In the data rows, 128 means zero.
Each row of this table is followed by its label. One hidden rule gives the labels. It looks at one to three of the table's principal directions, none of them among the few with the most spread.
[112  87 154 164 119 111 134 150 131 164 138 102 124 162 108 118 126 142
 109 150 130 110 136 141 112 125 163 139 133 148 118 119] B
[141 134 127 107 122 100 118  98 120 105  87 144 132 154 127  84 112 131
 129 101 104 130 156 171 149 144 110 114 131 142 143 143] B
[131 140 124 171 139 122 129 146 115 120 120 146 152 175 136 158 103 133
 129 123 128 161 161 109 129 105 132 134 133 152 160 131] C
[113  87 152 161 107 119 118 147 143 152 166  73 103 151 111  95 143 150
 108 164 131  98 126 157 124 119 141 156 133 124 106 111] B
[101  94 162 113 140 115 147 149 151 179 148 111 122  90  78  89 161 114
 123 129 158 112  89 117 119 161 170 122 128 116  78 125] A
[121 101 149 118 114 124 134 134 129 151 136  89 100 112 124 125 132 140
 109 147 126  99 103 134 112 133 141 141 126 118  95 121] B
[145 114 166  64 154 141 142 135 112 151  98 100  92  61 140 155 124 126
 107 143 129 121  67 113  88 149 114 124 108  92  73  98] B
[110  90 127 192  91 120 121 143 141 154 173  88 117 177 122 111 132 158
 113 159 127  95 152 150 134 101 163 155 144 148 137 132] C
[123 117 169  93 130  80 147 108 124 134  82 137 137 130  87  80 140 108
 124 118 106 102 131 172 120 176 135 110 127 149 103 130] B
[116 141 122 159 132 124 128 145 138 116 149 148 159 148 111 126 139 117
 147 121 146 144 151 111 143 122 131 128 136 135 145 139] C
[148 138 141  56 166 144 144 121 122 147  98 145 121  47 131 138 136 107
 133 115 143 136  78 106 113 159 119  98 114  95  95 118] B
[150 166  78 131 135 146 113 117 116  94 113 171 148 142 169 154  92 136
 147  88 132 173 159 101 159 103 107 115 133 128 179 156] C
[133 128 113 152  86 109 117  93 114  99 107 125 125 192 147 124 108 145
 118 138  77  99 174 184 131 115 119 138 133 169 164 135] B
[128 148 123 131 134 140 132 133 116 106 120 138 134 129 143 175 118 119
 131 131 122 144 126 104 112 118 114 133 120 131 136 122] B
[110 127 114 168 126 132 119 142 144 129 162 130 138 153 114 117 136 127
 135 126 142 144 140 117 142 114 142 139 134 136 142 131] B
[111 169 107 146 136 142 136 128 128  99 142 154 148 130 129 176 137  99
 143 128 123 154 124  91 121 116 124 140 121 141 145 125] B
[124 140 123 177  98 107 119 119 113  93 126 114 128 201 142 142 108 143
 117 143  88 125 170 154 131  99 117 161 133 163 159 130] C
[132 112 114 119 125 156 131 137 134 154 146 125 122  92 143 147 131 138
 131 134 151 112 111 107 124 123 143 116 130 110 122 134] A
[128 154  85 153 127 155 120 117 133 107 144 162 149 141 145 155 130 117
 146 126 126 145 146 117 135 107 124 122 128 143 170 129] A
[126 123 109 171 104  96 117 118 139 123 134 153 163 190 110  68 126 141
 145 104 130 119 196 166 176 125 145 115 154 160 173 168] B
[124 145 144 138  88  71 144  80 101  75  62 156 160 207 116 131 118 110
 128 135  51  82 194 204 110 150 115 121 128 205 162 139] A
[140  95 173  54 102  88 134  89 112 140  74  76  71 105 126  77 119 147
  91 134  83  72  97 195 114 167 118 132 120 118  73 124] B
[132 174 100 137 160 126 117 125 123  86 104 187 166 158 128 132 107 107
 151  80 133 201 158 100 152 122 106 115 125 141 170 139] B
[134 153 106  96 130 144 126 106 112  98 100 145 119 114 156 165 106 121
 128 111 109 147 115 112 118 127 107 123 115 127 136 129] B
[122 115 138 143 145 143 134 154 132 158 148 116 123 115 124 148 134 127
 121 146 146 137 106 103 111 119 145 136 124 121 114 108] C
[125 105 131  94 152 147 126 144 145 163 138 126 116  75 115 105 137 126
 130 111 168 140  89 103 129 146 142 108 124  93  98 126] B
[ 99 141  88 183 108 142 110 136 149  98 178 141 148 168 122 131 137 124
 146 122 139 146 157 111 149 102 133 142 135 142 164 141] B
[123 154 111 134 131 123 126 113 123  97 109 160 148 155 128 137 119 111
 138 111 111 151 148 128 131 128 118 123 124 152 155 132] B
[128 128 120 145 134 161 125 155 127 131 157 113 121 114 150 178 124 137
 126 147 146 140 112  87 113 102 125 142 123 109 125 116] B
[105 146  99 180 133 138 126 148 143 118 165 158 163 155 115 145 135 114
 149 116 151 160 151  90 142 108 147 132 136 145 160 141] B
[132  99 162 150 114 109 126 142 129 141 136  93 122 152 118 107 136 146
 115 162 123  93 144 165 121 127 126 140 135 130 117 116] C
[126 141  97 152 115 163 111 133 129 101 158 122 122 135 159 171 121 136
 132 142 128 138 131 107 124  95 109 144 124 120 149 122] B
[140  95 182  71 138 101 140 121 127 160  95 104 107  88 102  78 145 126
 113 137 124  90  99 169 113 174 126 111 123 110  75 113] C
[118 155 139 128 140 123 134 136 121 109 131 115 119 125 125 151 129 115
 121 131 120 154 107 102 120 122 115 156 119 122 112 115] C
[151 131 172  44 159 105 149 104 109 139  59 135 114  77 118 110 129 108
 117 117 109 121  91 151 106 178 110 103 112 116  85 112] C
[126 109 174 102  95  86 148 105 110 126  88  98 112 138 116 120 131 130
 106 155  81  62 129 184  99 157 127 133 125 151  98 125] A
[124 115 113 136 131 142 120 135 137 152 149 117 112 122 132 117 123 140
 122 121 144 142 114 114 139 116 147 134 131 118 126 130] C
[154 137 146 122 127  93 140 116  95 122  73 134 134 159 145 140  93 142
 116 121  98 125 157 149 127 129 120 126 133 150 141 140] C
[119 148  80 153 158 169  95 157 160 112 184 156 147 117 126 110 136 123
 160  91 190 201 130  70 172 104 116 123 133  90 153 137] B
[134 111 105 156  94 105 108 110 142 128 139 134 140 175 123  57 124 155
 137 109 128 106 183 177 178 123 139 118 153 144 163 165] B
[118 126  97 182 124 142 108 150 154 126 181 143 155 154 119 105 140 136
 151 119 166 145 163 114 164 105 138 126 145 125 162 146] B
[119 161 109 158 141 136 124 138 134 102 149 153 155 144 123 146 136 110
 146 121 137 163 142 100 139 113 119 136 129 134 151 128] C
[125 160 105 107 159 143 123 132 134 117 132 155 133  98 128 128 125 111
 143  88 153 184 106  79 148 128 121 123 123 105 129 138] C
[100 140  75 249  85 108  98 130 152  97 190 143 167 249 114  85 128 146
 146 118 126 145 220 150 189  78 149 157 159 179 208 163] C
[124 124 141 107 122 124 133 124 124 135 128  98  98 107 130 127 129 133
 112 135 119 117  98 127 120 132 129 145 123 115 100 122] C
[128 127 121  64 181 202 132 156 146 166 161 124  99   0 138 170 154 105
 134 131 187 160  26  46 100 138 125 113 103  54  73  94] A
[141 133 115 113 126 148 130 117 115 125 115 131 119 113 158 165 115 132
 124 135 117 124 118 122 113 120 120 124 122 126 134 123] A
[174 122 153  55  96 107 121  69  78  90  33  95  76 135 184 142  78 158
  91 142  47  80 130 206  97 143  69 127 111 133 117 114] B
[132 116 179 121 131  81 146 129 100 134  74 110 120 161 118 130 104 133
 101 135  94 121 134 152 102 144 131 138 124 154 108 119] C
[116  94  95 255  64 107  95 127 149 121 179 126 163 255 120  75 128 168
 135 153 116  89 242 203 170  84 154 140 164 191 210 151] A
[112 133  91 213 117 132 117 143 144 120 166 164 177 198 117 128 130 128
 152 124 144 145 192 123 153  98 152 125 146 167 190 146] A
[133 120 134 109  77 106 125  73 104  98  84  99  92 163 151 130 110 141
 100 153  51  72 139 204 104 134 109 143 119 164 131 118] A
[128 153 132 116 138 121 139 122 116 113 110 137 130 123 131 151 122 114
 127 121 115 143 120 114 121 131 120 134 122 133 125 127] C
[131 151  89 156 129 138 102 116 149 112 164 148 141 148 126  85 145 126
 149 113 139 152 152 140 174 111 119 131 139 126 164 135] B
[112 104 153 170 116 103 125 145 139 137 151 103 132 169  98  95 143 134
 120 151 127 111 149 155 129 126 140 146 136 143 123 120] B
[118 151  60 220  84 139 106 118 138  78 165 173 181 219 145 145 121 136
 160 124 119 127 221 140 164  83 130 127 150 179 222 163] A
[136 135  92 149 103 133 105 116 132  99 139 138 137 159 148 114 114 148
 141 113 128 128 169 142 161 108 113 125 140 131 167 154] B
[139 124 149  99 134 118 137 126 115 130  99 122 121 114 131 135 118 130
 120 128 120 120 118 133 115 142 119 122 123 123 111 126] C
[121 156  84 210  97 134 120 129 118  85 147 152 163 210 156 184 105 138
 140 135 107 137 195 119 138  78 128 146 140 175 200 147] B
[124 153  97 160  98 126 118  99 121  77 120 152 147 185 144 149 119 122
 137 131  90 122 175 155 130 111 111 133 129 169 178 135] A
[135  83 176  69 152 139 144 152 135 194 131  85  89  40 114 114 148 134
 109 148 160 101  56 116 101 158 144 118 119  76  53 105] B
[130 163  83 154 150 162 121 141 129 109 143 172 157 132 150 174 114 118
 151 106 151 181 142  73 141 100 125 121 129 128 170 138] C
[129  98 132 152 104 104 131 122 140 155 135 131 147 155 107  79 142 141
 133 133 130  83 166 173 147 137 157 112 148 151 142 149] B
[129 152  82 121 132 137 110 117 142 111 141 158 138 122 134  96 121 130
 150  77 151 166 138 106 178 122 127 117 138 112 154 163] C
[147 122 116  79 120 128 119  90 135 137 114 131 110  93 133  74 136 134
 131 111 122 105 117 167 151 149 121 106 131 111 122 139] B
[129 138  99 164 155 154 124 158 144 134 156 176 177 130 123 140 135 118
 161 110 177 165 154  85 148 114 138 102 139 125 164 142] A
[116 140 125 126 146 120 137 133 136 125 121 167 161 126 101 117 137 103
 147 102 144 149 136 110 136 146 139 107 129 137 134 141] B
[124 132 125 119 148 130 138 142 133 122 111 179 175 118 111 137 128 107
 156  99 157 144 147 100 128 149 133  87 129 132 141 148] B
[135 122 155 143 123  82 123 119 120 119 101 120 133 182 109  78 121 136
 118 127 103 123 165 180 141 137 118 135 136 152 135 128] C
[121  75 168 123 136 112 128 157 143 186 144  82 101 112  98  72 137 148
 107 135 157 115 102 136 129 143 157 133 133 104  81 120] B
[125 128 116 149 117 144 133 141 117 122 132 130 134 139 152 187 108 137
 127 136 128 127 138 100 112 107 134 132 128 137 144 135] A
[109 145  93 218 121 148 115 152 141 109 184 142 159 188 131 159 133 127
 144 143 140 155 169 103 139  82 136 151 137 153 178 127] C
[111 112 153  75 131 105 149 105 137 148 101 139 127  92  85  87 155  98
 128 117 119  98 100 154 113 182 149 102 120 136  91 128] A
Which label does each new row get?
[134 116 147  77 134 127 133 126 130 144 119 111 105  76 123 106 136 130
 123 121 140 115  92 127 127 152 124 119 123  96  88 129] C
[145 152 119 107 139 126 123 106 115 102  94 152 133 133 142 131 114 120
 132 111 110 147 137 138 132 132 102 118 122 133 144 127] C
[172 111 178  24 163 118 131 128 110 155  74  93  80  44 141  94 114 145
 107 113 140 127  69 134 124 165  94 112 117  61  59 117] C
[146 120 157 119 126 103 135 122 101 129  86 110 114 149 141 139 102 143
 106 138  97 117 135 153 111 130 119 136 125 140 120 120] C
[ 92 111 103 226  97 145 116 151 161 126 207 129 161 186 105 130 164 125
 145 167 143 105 172 137 132  98 155 143 142 160 167 123] A
[135 143 111  95 135 144 148 105 118 141 108 155 129  88 144 163 127 112
 131 121 118 121 104 113 114 137 142 111 121 135 129 131] B
[111  96 153 138  79 104 152 116 130 157 144  88 112 129 112 124 153 136
 111 173 101  42 124 170 108 139 163 143 136 150 104 132] B
[121 189  41 199 132 172 113 131 131  73 156 212 194 178 159 201 109 109
 173  98 142 193 188  68 153  78 123 117 135 162 225 154] A
[ 99 131  65 244  88 141  99 136 166 102 208 163 186 217 112 104 151 131
 165 131 148 126 216 142 175  86 150 130 156 171 212 156] A
[118 152  93 153 108 128 135 102 118  98 111 173 160 170 138 166 116 112
 141 119  97 125 167 133 123 120 138 118 129 179 177 145] A
[146 163  90 138 124 117 101  90 129  84 114 167 149 171 138  82 120 127
 148  97 110 152 179 167 175 121  97 118 138 145 181 145] C
[140 159  97  93 141 170 122 117 114  97 113 144 116  91 171 190 106 121
 133 116 124 158 101  87 114 116  97 123 110 107 135 122] B
[133 145 133  94 155 117 131 111 132 130 107 150 131 107 109  91 139 106
 134 105 127 151 112 135 139 152 122 115 123 123 119 123] C
[141 124 156 101 148 142 134 144 113 145 124  86  89  87 148 162 121 138
 104 152 128 134  76 105 100 122 115 151 114  95  86  98] C
[122  85 175  99 122 111 141 136 128 163 116  89 102 104 107 109 138 134
 106 150 126  87  98 149 100 155 144 127 123 119  78 114] B
[145 120 139 131 121  92 118 124 125 135 117 113 121 155 125  68 114 156
 122 109 128 128 155 159 168 127 126 133 145 123 131 150] C
[156 111 158  82 133 115 139 110 101 145  70 113 102 112 147 136 104 140
 104 137  98 106 112 158 100 145 118 118 118 129 107 113] C
[117 107 199  76 165 105 158 157 122 169 105  91 100  72  93 126 138 113
 102 134 140 134  58 101  90 166 142 137 111 100  46 102] C
[134 116 139 118 128 137 118 135 127 129 133  98 103 117 139 129 124 141
 116 141 129 126 110 130 120 123 113 140 122 107 109 113] B
[107  92 142 113 132 169 137 156 148 170 174  91  99  61 119 155 160 122
 119 166 159 101  63  97  89 134 149 133 115  94  77  98] A
[113 114 121 192 121 117 115 147 147 127 158 143 164 187 101  96 139 129
 142 130 144 133 179 144 147 117 142 125 142 153 161 134] B
[135 119 147  84 152 128 128 133 131 151 119 111 101  83 121 101 129 130
 118 114 145 143  86 117 130 146 126 125 121  93  89 120] C
[124 137 129  75 178 188 146 157 134 164 152 122 102  14 139 192 147 103
 128 134 172 160  29  39  92 134 135 125 104  70  74  97] B
[130 144 121 150 103  95 118  98 122  91 109 140 142 191 124  97 121 129
 130 122  89 120 178 179 148 126 114 135 136 165 162 140] C
[111 134 110 173 152 138 115 161 147 131 165 144 150 151 111 118 130 123
 142 108 167 183 139  86 151 109 141 134 134 125 147 131] B
[134 128 113 138 135 162 110 146 138 134 169 103 106 106 148 136 133 143
 126 140 151 145 106 104 137 102 117 146 127  93 123 115] C
[132 111 124 159 100 100 114 126 133 119 128 130 147 181 121  80 118 152
 135 116 129 109 187 166 162 124 130 120 149 144 156 160] B
[145 115 174  80 125  93 138 110 108 136  82  91  93 114 126 102 119 139
 101 135  96 101 107 168 116 153 113 136 122 119  87 119] C
[ 99 118 106 154 149 173 127 166 158 146 182 148 150 101 110 153 153 107
 148 129 181 154 108  69 118 121 153 117 124 115 129 119] B
[171 116 124  39 144 148 126  98 122 160  93 130  96  45 156 101 123 140
 125 110 137 110  87 144 136 154 116  90 124  84 103 130] B
[120 141 116 114 129 142 129 127 132 114 134 136 129 106 131 145 133 117
 137 120 135 135 114 105 126 131 122 125 123 117 124 133] A
[140 107 128 114 128 130 114 120 141 131 122 143 140 125 118  83 139 130
 141 123 141 111 147 163 139 146 117  95 132 122 135 129] B
[101 146 127 134 158 145 149 159 141 137 153 156 157  95 101 164 151  91
 147 119 164 159 102  61 115 135 149 121 122 122 116 126] A
[134 150 165  67 143 126 168 117  97 128  82 116 106  69 139 200 128 102
 109 150  95 111  69 107  72 151 118 136 104 123  80 104] B
[137  94 168  67 134 131 131 137 134 165 132  74  79  54 122  97 145 141
 108 142 146  98  66 133 117 154 123 130 121  73  58 113] C
[136 107 143  88 121 129 120 108 125 139 113  93  84 105 137 105 126 140
 105 140 109 106  96 160 115 141 117 133 118 112  98 108] B
A new table starts here. A hidden rule labels the rows of this table. It goes by one to three of the table's principal directions, not those with the most spread.
[149 111 108 113 107 124 120 162 111 115 154 135 103 131  97 147 163 150
 101 147 116 146 165 149 127 148 139  89 140 156 120 150] hs
[157 142 135 118 104 105 130 101 143 137 146 122 169 115 128 129  85 125
 137 106 143  72 138 109 107 133 118 163 108 130 112 136] hf
[107 131 118  93 109 155 122 110 103 153 125 152 139 117 137 156 137  83
 113 117 125 156  91 109 147 128 135 113 104 141 142 145] hf
[102 104 136 154 151 188 157 118 109 163 110 113  61 142 122 142 186  58
 130 129  65 227  75 104 136 123 148 117 147 138 126 106] hf
[150 125 131  96 131 135 157  93 107 150 120 127 106 130 154 165 129  92
 133 129 120 111  98  92 115 121 150 149 149 132 126 129] pp
[153 139 157 147 129  76 124 136 166 106 140 110 165 146 107  89  65 196
 155 112 164  38 180 138  97 132 121 155 152 111 109 117] zq
[173 123 148 159 128  93 141 145 156 110 138  98 134 144 102  96 111 177
 138 122 121  75 190 125  78 135 130 151 145 118  83 125] zq
[115 139 150 155 126 123 126 122 144 128 125 122 133 166 107 103  79 148
 156 130 158  77 125 153 126 119 134 149 178 122 143 110] pp
[ 97 137 124 122 164 126 127  85 139 130 100 124 136  95 179 119 119 109
 139 121 128 150  98 114 158 112  81 172  97 114 148  97] sg
[102 130 138 138 137 137 124 132 138 121 116 137 130 118 122 107 144 135
 112 123 123 166 124 135 143 122 117 124 117 116 124 121] zq
[ 82 119 141 130 161 177 136 138 112 138 109 139  93 141 136 134 166 101
 122 126 113 216  61 127 156 118 163  76 154 116 157 110] zq
[120 131 142 147 130 139 143  91 145 160 145  92 118 120  96 118 102 105
 149 100 117 151 116 108 148 139 100 176 141 144 121  89] zq
[125 150 139  83 100 106 114  73 135 146 141 137 194 131 137 134  41 127
 149  91 174  45 116 109 128 130 112 167 128 143 150 126] sg
[101 135 131 132 126 120 105 158 142 100 119 157 153 104 119  98 152 163
  92 129 138 159 152 155 145 125 109 105  90 109 117 143] zq
[151 121 122  96 123 118 151  89 118 143 131 126 105  91 138 155 154  94
 103 128  94 147 134  95 127 133 106 168 107 147  98 131] mg
[145 101 118 143 130 146 132 167 119 120 131 112 110 135 109 117 185 138
  99 129  73 188 160 117 102 142 148  87 116 138  97 138] zq
[118 141 135 125 135 118 148  98 130 158 139 100  93 111  96 139  95 115
 148 128 146 123 123 120 179 136  99 188 163 140 129  91] pp
[128 140 118 111  93 117  92 144 133 111 136 150 205 130 128 108  99 163
 112 111 155  87 155 136 111 133 128 103  88 127 132 161] sg
[198 123 141 148 107  90 155 140 142 123 156  94 113 142  83 119 115 160
 126 136 115  67 192 125  80 144 145 158 161 138  73 134] mg
[116 134 120  94 110 130 101 144 113 126 148 149 165 141 127 142  99 140
 126 117 160 113 110 139 141 139 155  72 131 140 165 144] sg
[106 158 132  99 106 108 103 130 137 112 147 157 168 115 105 118  83 176
 111 126 198  98 128 166 173 130 120 122 142 124 154 133] mg
[185  98 123 153 151 126 177 108 125 144 120  86  63 108 148 148 192  74
 127 140  38 163 147  79  80 130 119 172 106 137  67 121] pp
[ 80 152 120  88 132 116  91 113 124 112 103 181 180 110 185 134  97 129
 130 130 184  98  92 148 162 107 108 115  90 108 179 142] pp
[146 101 115 161 151 130 117 158 140  95 115 113 136 140 158  97 170 152
 124 129  78 156 163 127  76 127 125  98  95 122 113 132] sg
[117 132 120 110 130 138 110 143 113 100 105 182 153 128 187 135 160 115
  95 151 132 139  86 150 113 104 164  67  95 106 153 168] mg
[153 137 167 123 171  73 166  78 161 125 102 107 121 101 163 117  98 142
 155 113 133  66 148  88 106 112  90 222 132  93  88  95] zq
[ 89 128 125 110 164 165 140 104 108 146  91 140 109 110 180 148 157  77
 128 127 117 191  58 100 159 108 131 124 112 109 154 114] sg
[127 119 100 128 100 153 104 137 120 129 131 137 171 116 137 119 157 104
  94 116  88 172 134 117 111 136 125  95  56 146 120 157] hf
[150 102 110 134 128 165 150 136 105 151 156  96  68 132 100 157 177  96
 117 133  76 205 116 112 133 150 151 103 154 164 121 117] hf
[111 122 133 152 122 146 127 172 114 136 114 132 108 156  95 123 146 125
 130 141 122 137 139 137 129 129 157  97 142 121 119 142] pp
[121 135 134 170 145 121 122 119 156 120 125 108 143 134 140  98  99 133
 159 124 134 113 124 142 123 120 105 151 123 116 139 104] hf
[137 133 141 160 136 106 128 160 144 110 123 124 126 141 116 109 119 161
 145 141 148  88 155 150 114 123 134 127 141 103 116 131] hs
[145 124 125 110 125 142 142 131 109 144 142 130 110 126 131 164 142 101
 128 127 124 142  99 111 128 134 160 103 136 132 131 138] hf
[144 121 112 130 144 112 126 123 136 113 136 114 125 106 151 126 141 133
 124 133 108 146 139 129 126 133 105 132 105 136 127 118] hs
[ 87 150 134 124 142 134 120  88 137 134 109 147 142 112 163 129 100 103
 148 124 163 123  75 137 164 106  98 160 118 111 165 111] pp
[162 110 142 158 146 156 188  88 127 177 142  68  50 129 105 153 150  67
 155 118  72 171 102  79 117 136 132 185 171 145  95  87] hf
[112 157 161 126 121  84 106 132 151  99 114 162 176 165 131 101  47 189
 156 135 214   4 137 174 120 107 138 138 172  96 155 135] pp
[168 126 147 138 124 100 140 142 137 122 139 109 134 159 111 120  95 159
 148 125 138  56 160 123  85 133 158 131 165 122 107 131] sg
[144  95 110 123 125 171 153 153  87 142 106 129  70 133 125 155 225  89
  88 148  53 205 136  96 102 130 163  96 118 140  91 156] pp
[115 124 120 116 115 169 132 151  98 135 102 155 116 139 127 141 174 115
 101 140 122 159 113 119 126 116 164  97 127 115 124 159] pp
[168 113 123 162 130 101 132 165 142  99 140 112 103 131 109 113 158 163
 120 153 104 119 189 151  97 137 123 125 131 129  92 137] hs
[119 123 136 148 134 123 133 119 142 134 131 115 108 120 107 118 134 120
 134 124 110 149 142 130 138 133  98 154 127 137 113 110] pp
[116 126 145 132 150 142 141 132 127 137 122 129 109 131 133 139 137 116
 144 119 133 151  94 118 135 123 146 112 145 109 135 117] zq
[159 109 117 120 118 137 141 139 110 125 121 131 109 135 134 142 174 120
 104 139  90 138 148 110  89 128 150 116 121 135 100 154] pp
[ 95 154 133 109 119 107 107  93 147 120 125 157 167  92 140 115  97 132
 116 121 164 115 117 148 167 119  79 163  97 124 144 124] mg
[108 121  84  83  97 139  89 121 112 128 138 146 175  85 134 131 154 118
  78 110  99 189 152 114 152 148  84 109  42 168 130 151] sg
[128 120 127 146 110 154 126 149 119 133 126 133 125 154 110 124 146 120
 123 131 114 138 129 132 108 127 154 102 134 131 122 146] hf
[ 78 143 142  81 142 144 127 100 115 134 101 167 130 116 152 143 124 121
 117 121 166 147  74 124 173 108 128 129 143 110 162 121] zq
[114 118 125 132 151 142 131 137 124 112  96 142 112 117 156 118 181 127
 103 140 100 178 125 126 124 112 124 117 106 110 119 132] zq
[ 86 139 139 128 113 146  91 166 124  98 108 185 176 165 135 100 124 159
 105 135 165 119 104 174 121 109 173  53 133 104 163 161] hf
[112 115 106 116 103 169 120 140  98 134 121 149 117 133 116 135 180 102
  82 142  92 192 120 132 133 130 146  90 114 152 128 154] pp
[136  99 134 180 141 151 155 157 123 139 122  98  51 154  88 123 184 109
 133 149  68 179 149 129 111 134 142 124 161 138  95 116] pp
[148 133 135 176 125 104 123 125 163 123 152  86 151 145 104  92  75 154
 163 116 133  81 161 141 108 139 107 160 140 135 122 103] hf
[163 137 152 170 123  56 112 163 175  78 127 123 173 157 114  71  77 219
 152 135 163   3 219 166  68 124 116 149 136  99  95 140] pp
[117 132 125 138  96 131 102 181 123 115 142 148 144 154  82 116 123 164
 117 138 156 112 154 167 133 137 153  78 141 130 134 156] pp
[110 130 134 140 141 128 113 123 142 128 135 118 151 143 136 117  91 136
 163 108 145 118 112 133 133 130 120 120 134 127 158 106] sg
[133 140 139 138 137 124 154 100 131 141 119 124  92 119 135 144 122 104
 147 144 143 106 106 128 141 113 118 180 153 115 125 115] hs
[124 131 139 129 127 108 132 112 141 134 127 125 128 109 115 120 121 123
 126 120 120 123 149 121 135 132  96 163 111 131 105 121] pp
[ 93 132 121  82 157 162 147  80  97 155  72 158 108  92 202 170 167  58
 123 128 119 172  59  78 156  98 115 157  92 104 143 129] pp
[108 114  91  69 126 138 114 156  84 121 121 165 103  85 139 164 205 113
  60 154  99 216 133 128 173 139 128  71  83 148 130 159] pp
Here are more rows. What is the label of each one?
[ 96 151 137 124 133 106 118  84 152 123 112 148 159  84 154 106 106 113
 114 124 140 128 113 138 159 113  74 178  83 118 131 116] mg
[130 155 116 109 102  86  74 174 146  71 135 159 229 132 133  84  76 230
 106 127 201  48 180 173 119 128 132  86 101 105 147 163] zq
[189 132 121 150 114  59 105 146 174  72 141 115 202 115 142  76 101 210
 121 122 133  39 229 141  58 134  91 154  73 114  84 150] hf
[160 124 135 172 156  95 143 137 152 115 146  82  94 143 117 116 103 158
 171 143 133  90 154 148 118 134 118 155 173 126 125  93] pp
[159 111 102 150 107 107 123 156 133 111 148 108 114 102  91 107 174 142
  82 149  70 164 207 141 117 152  99 132  86 159  76 143] hs
[124 105 117 155 128 154 130 150 122 143 132 102 104 131  98 121 168 110
 123 121  74 193 150 112 124 145 123 111 111 147 105 123] sg
[129 140 136 128 131 137 140  90 132 140 106 133 145 124 168 132 112  95
 143 120 134 102  93 106 112 107 125 165 114 109 131 128] hf
[172 109 114 163 120 136 145 137 131 140 151  79 105 135 100 124 146 121
 135 125  80 144 165 108  96 148 126 142 128 151  94 120] hf
[100 158 144 111 148 115 130  89 140 130  96 139 157 112 165 118  79 136
 148 118 181  82 100 118 154 103 102 183 129  93 149 109] pp
[117 135 124  84 116 132 130  84 122 152 129 143 147  82 143 152 130  90
 112 101 124 153 109  91 150 131  95 158  82 138 122 132] zq
[135 135 134 125 116 111 131 126 129 129 146 127 113 139 100 135 103 142
 134 140 152  95 136 151 141 134 132 138 169 140 134 123] hs
[122 129 130 122 141 145 152 118 110 152 132 119  76 119 118 155 143  93
 127 142 122 168  88 123 165 130 143 131 160 135 137 110] mg
[101 158 139 140 118 108 101 134 146 108 122 148 172 154 124  97  59 170
 148 139 199  51 124 178 145 113 128 132 156 110 166 127] pp
[121 126 105  82 138 126 129 107 109 127 114 144 115  89 162 156 158 117
 106 136 124 156 125 112 155 124  99 144 100 133 133 132] pp
[146 122 126 161 127 104 126 135 142 121 144 100 114 149 105 113 104 146
 153 141 122  90 166 151 114 138 114 147 152 146 123 114] pp
[109 127  93  40  99 160 111 115  83 145 122 182 155  74 161 182 183  83
  68 113 117 198  97  89 158 133 126  88  49 143 135 176] zq
[146 114 123 158 140 149 154 120 126 135 106 106  89 134 138 126 168 107
 134 140  88 148 134 108 100 117 124 161 130 122 102 123] pp
[153 122 134 131 145 100 140 131 135 124 140 105 106 133 125 137 113 147
 155 130 133  96 150 124 119 136 124 142 155 129 122 112] pp
[140 136 126 125 102 126 108 181 121 100 153 154 145 158 101 126 121 177
 109 147 172 101 131 177 123 133 185  56 165 123 148 159] mg
[ 89 152 176 150 146 125 135 113 152 115  78 169 136 143 150 101 110 136
 145 133 174  84  96 149 124  85 128 160 149  70 132 127] mg
[164 140 115  94 103  82 105 108 140 110 137 134 205 121 160 123  72 164
 135 110 159  28 170 115  90 131 106 155  91 131 126 150] sg
[ 88 152 140 101 137 111 104 134 131  94  71 198 175 120 186 118 123 157
 122 138 188  74 119 146 129  88 120 125  94  71 145 162] pp
[155 127 132 129 118  98 123 114 149 126 142 107 166 129 126 114  88 150
 149 101 130  72 169 109  95 138 104 160 113 135 109 124] sg
[109 135 106  91 100 145 106 113 113 130 122 165 174  93 152 133 150  98
  78 119 115 167 111 117 140 126 116 111  56 139 131 160] hf
